128 stands for zero in the data rows.
Here is a table of points, one per row:
   98  160  157  173  133  109  112  109  118  155  130  136   70  136  128  173  123  115  120  131   60  151  127  127  148   61  128   67  125  100  191  127   75  136  195  182  145  134  197  229   64  127  111   47  118
  131  148  105   91  133  119   84  134  103  114  154  153  135   98  153  110  108  203  121  159  138  117  103   72  122  133   61  103   87  123   87   26   82  110  164   68  170  186  118   97  199  222   74   53  210
   52  116   79  106  136  145  157  111  151  173  192  135  138  171  198  156  137   80  132  105   75   44  155  208  133  185  139  174  122  113   69  112  112  110  130  177  171  116  183  102  124  102  185  136  163
  129  179  157  114  142  201  159  132  114  162  137  111  148  181  113   92   97  161  134  156   98  225  100  161  153  176  180  180  157  119   80  202   90   30  129   67  150  179  107  168  126  181  131  143  172
  151  191   68   82   76  128  125  161   82   54  172  134  135  171   90  148  105   89   92  149  175  130  152  140   99   81  169  128  255  135  172  122  127  121  152   87   87   82  194  116   94  130  140  114  220
   74   93  130  137  119  218   99  161  138  173   98  104  121  176  163   68  109   77  153  124  229   98   94  139  117   94  168  137  206  161  143  128  115  111   70   92  179  183  143  148  104  178  165  120  101
  127  129   90  148  165  182  132  165  133  115  146  103  134  105  141  138  155   63  142  143  110  216  160  101  118  210  141  107   58  161   95   98  126  177  140   90  118  132  120   75   42  119  136  100  109
   87  189  179  132   57  137  121  146  209  166   59   96  119  133  133   75  144  160   75  217  133  124  182   96  160  113  210   96  199  164   27   99  184   23  121  146   44  223   76  111   88  168  163   78  179
  103  164  203  158  113   55  124   71  162  146  136   82  143  213  179  111  211  165  110  225  124  146  122  115   81  126   78  184  125  144  214  112  119  139  107   67  171  118  103   94  128   82  135  146  116
  130   96  136  182  153  109  172   59  196   47  136  180  189  113  113  117  122  186  194   64  196  137  146  141  142   75  179  100  101  139  101  133   73  103  163  108  147   87  117   95  113   46  101   84  153
  179  205   83  158   89  144  101  187  177  101  123  125   99  198  178  155  151   88  145  158  161  141  144  140  185  106  119   85  106  140   77  188  117  171  190  177  139  124  116  136  208  148  130  175  112
   73   89  119   86   62  107  125  134  121  134  119  112    0   61   79  158  100  117  116  149  150  136  201  136  136   93  167  118  134   20  143  116  107  116  163   95  163  101   57   98  130  123  107  202   94
  255   88  125  171  173   60  132  130   87  139   51  197   86  107  147  183  160   81  131  161  135  128  128  142  145  106  142  235  140  133   91  109  140   97  127  126  143  155  125  151  118  127  154  104  127
  142   76   50  132  108   57  127  166  129  173  141  159  125  130  209   57   60  144  119  161   63  175   69  153  124  140  192   88  129   58  166  127  129  190  125  115   96  138   93  164  200   33  124   79   96
   73  120  154  107  137  100   94  110   85  202  148  212  140  114   97  160  159  131  131  119  200  159   97  195  111  158  102  123  128  123   97  241  181  188  173  120   96  138  123   82  123  165  115   69  117
  104   59  170  127   81   25  166  183  176  108  108  190  148  114   71  101  142  101  137  100   93  123  111   54  173  173  168  106  133  162  178  137  186   75  147  115  180  129  141  120  176  183  133  148  123
  113  188  195  147  169  106  123  170  113  126  125  119  139  150  100  126   93  126  168   83  108  164   50  145  134   65  140  122  102  126  110   48  167  140  155   96   96  114  148  114  133  123  234  171   99
  146  134  108  129  122  150  145  145  103  183  165  170  112  182  100  108  104  111  166  146  103  137  146   58   83  100   97  133   99  154  102  122   92   57   77  125   63   16  127   96  131  122   74  116   74
  150  197   62  141  128  140   99   60   87  129   72   28  155  116  113  148  107   81  229  104   62   72   91  118  133  128  144  150  114   85  205  163  149  155  152  191  137  125   71   56   95  135  125  103  158
  124  140   88  176  144  183  152  113  210  124  111  124  127   67   59  150  104  184  135  182  139  112   72  142  168  157  114  178  186  149   89  101  159  160  129  131   88   73  205  143  103  154   42  166   68
   97  107  135  142   48  106   32  116   93   71  142  168  143   90  122  100  109   98  150  107   92   73   95  200  124  128   60  140   51  213  134  167   82  125  104  109   59  116  105  150   74   87  108  200  147
  148   82  161  124  113  166  106   72   45  113  172  107  191   95   88   76   65  124  152  181  154  156  191  125  169  150   44  133  145  158  136   96  195  135  142  191  189   81  135  124  168   52  138  116   76
   99  150  164  181  138  144  159  114   41   83   66  112   57  123  137  121  168  136  122  105  170   71  128  159  140  221  149   88  100  132  151  112  134  114   79  108   88   99  160  162  196  121  107  117  115
  148  159   65  110  165  101  103   92  197  103  138  150  131  103   49  128  155  122  123  119  153  178  116  134   74  169   80   83  143  134  141  100   59   61   63  168  149  176   78  160  171  116  222  104   93
   91  101  137  131  223  149  107  166  113  146   88  127  145  101  154  110  152  166  154  121   82  135  188   89  124  135  122  141  189  144  139  164   58  217  153  139   89  103  136  140  185  146  182  197  189
   82  166  128   27  166  207   89   72  155  117  131  179   91  106  192  168  120   97   64   55  140  152   76   48  148   97  124  158  133  172  145  177  199  158  100  140  103  129  123  158  120   53   92  123  148
  178   22  149  121  129  191  140   85  160  144  140  137   68  173   97  145   94  132  124  154  115  112  133  131  138  119  116  101   59  115  201  116  140  151  111  124   86  146  171   75  101  160  191  135  198
  111  161   85  131  115   90  217  153  116  111  136   95   97   77  132  123  159  177  134  145   74  114  167  139  124   41  109  143  101  192  111  169  160  154   55  103  170  199  194  101  155  131  112  126  121
  130   53   86   63  215   69  114  148  128  113   55   37  189  167  107  121  138  132   63  158  166  108  141  132   77  130  108  125   51  142  138  106  145   79  193  127  131  124  141  138  116  103   99  146   82
  185  152  182   76  176  117  162  154  195  124  131  123  127  161  160  144  101   93  222  109   94   75  197  168   90  166   88   99  195  103  133  125  140  148  121  129  102  172  109  185  104  125   76  133  128
  106  121  115  178  170  163  119  111   78  132  149  178  214  150  109  177  150   95   69  111  121  145  140  100  172   99  145   86  117   40  132  119  143  107   43  124  109  198  129  148  122  115   74  192  147
  167   85  178  104  110   96  121  175  123  114  135   99  128   75  178  187  135  197   83   69  137  174   90  184  117  116  115   63  143  150  158  139  145  113   80  193  210   45   91   92  105  155   87  145  135
  172   83  170   99   52  122  130  136  130  164  137   53  168   61  191  212  143  160  138  116  182  101   94   60  111  110  126  129  131   97  128  160   77  119  129  128  110  161  155  127  150  107  146  132   84
  173  128  122  174  131  176  165  154  117  125  182  125  146   73  148   91  189  135   61   28  149  114  150  174  115  120  112  191   93   97  186   81  129  126  193  202   85  129   93  103  134  146   99  136  128
  144  204  127   97  119  107  159  138  119  189  137  142  147  143   93  113   90  169   94  102  166   47  161   80  119  186  166  154   96  157  101  125  118  231  124  141  191   87   89  192   89  128  148  138   98
  129   74  144  155   98  125  137   73  105   35  145  107  110  174   87   61  149  112  107   91   60  120   90  102   98  141  106  160  153   55   37  141  156  160  111  108  152   91  133  159  116  195  146  116  112
There is one direction along which these points spread out most. Take the direction at right angles to it along which they spread out most. Go by this last direction. Where along it does each point below lie, from 0 to 99? 50 is the average, and the first point above lies past it. One standard deviation of the points above along it is 16.
  255   88  125  171  173   60  132  130   87  139   51  197   86  107  147  183  160   81  131  161  135  128  128  142  145  106  142  235  140  133   91  109  140   97  127  126  143  155  125  151  118  127  154  104  127 --> 40
  146  134  108  129  122  150  145  145  103  183  165  170  112  182  100  108  104  111  166  146  103  137  146   58   83  100   97  133   99  154  102  122   92   57   77  125   63   16  127   96  131  122   74  116   74 --> 50
  167   85  178  104  110   96  121  175  123  114  135   99  128   75  178  187  135  197   83   69  137  174   90  184  117  116  115   63  143  150  158  139  145  113   80  193  210   45   91   92  105  155   87  145  135 --> 29
  173  128  122  174  131  176  165  154  117  125  182  125  146   73  148   91  189  135   61   28  149  114  150  174  115  120  112  191   93   97  186   81  129  126  193  202   85  129   93  103  134  146   99  136  128 --> 53
   87  189  179  132   57  137  121  146  209  166   59   96  119  133  133   75  144  160   75  217  133  124  182   96  160  113  210   96  199  164   27   99  184   23  121  146   44  223   76  111   88  168  163   78  179 --> 40
   73  120  154  107  137  100   94  110   85  202  148  212  140  114   97  160  159  131  131  119  200  159   97  195  111  158  102  123  128  123   97  241  181  188  173  120   96  138  123   82  123  165  115   69  117 --> 61
  127  129   90  148  165  182  132  165  133  115  146  103  134  105  141  138  155   63  142  143  110  216  160  101  118  210  141  107   58  161   95   98  126  177  140   90  118  132  120   75   42  119  136  100  109 --> 59
  178   22  149  121  129  191  140   85  160  144  140  137   68  173   97  145   94  132  124  154  115  112  133  131  138  119  116  101   59  115  201  116  140  151  111  124   86  146  171   75  101  160  191  135  198 --> 54
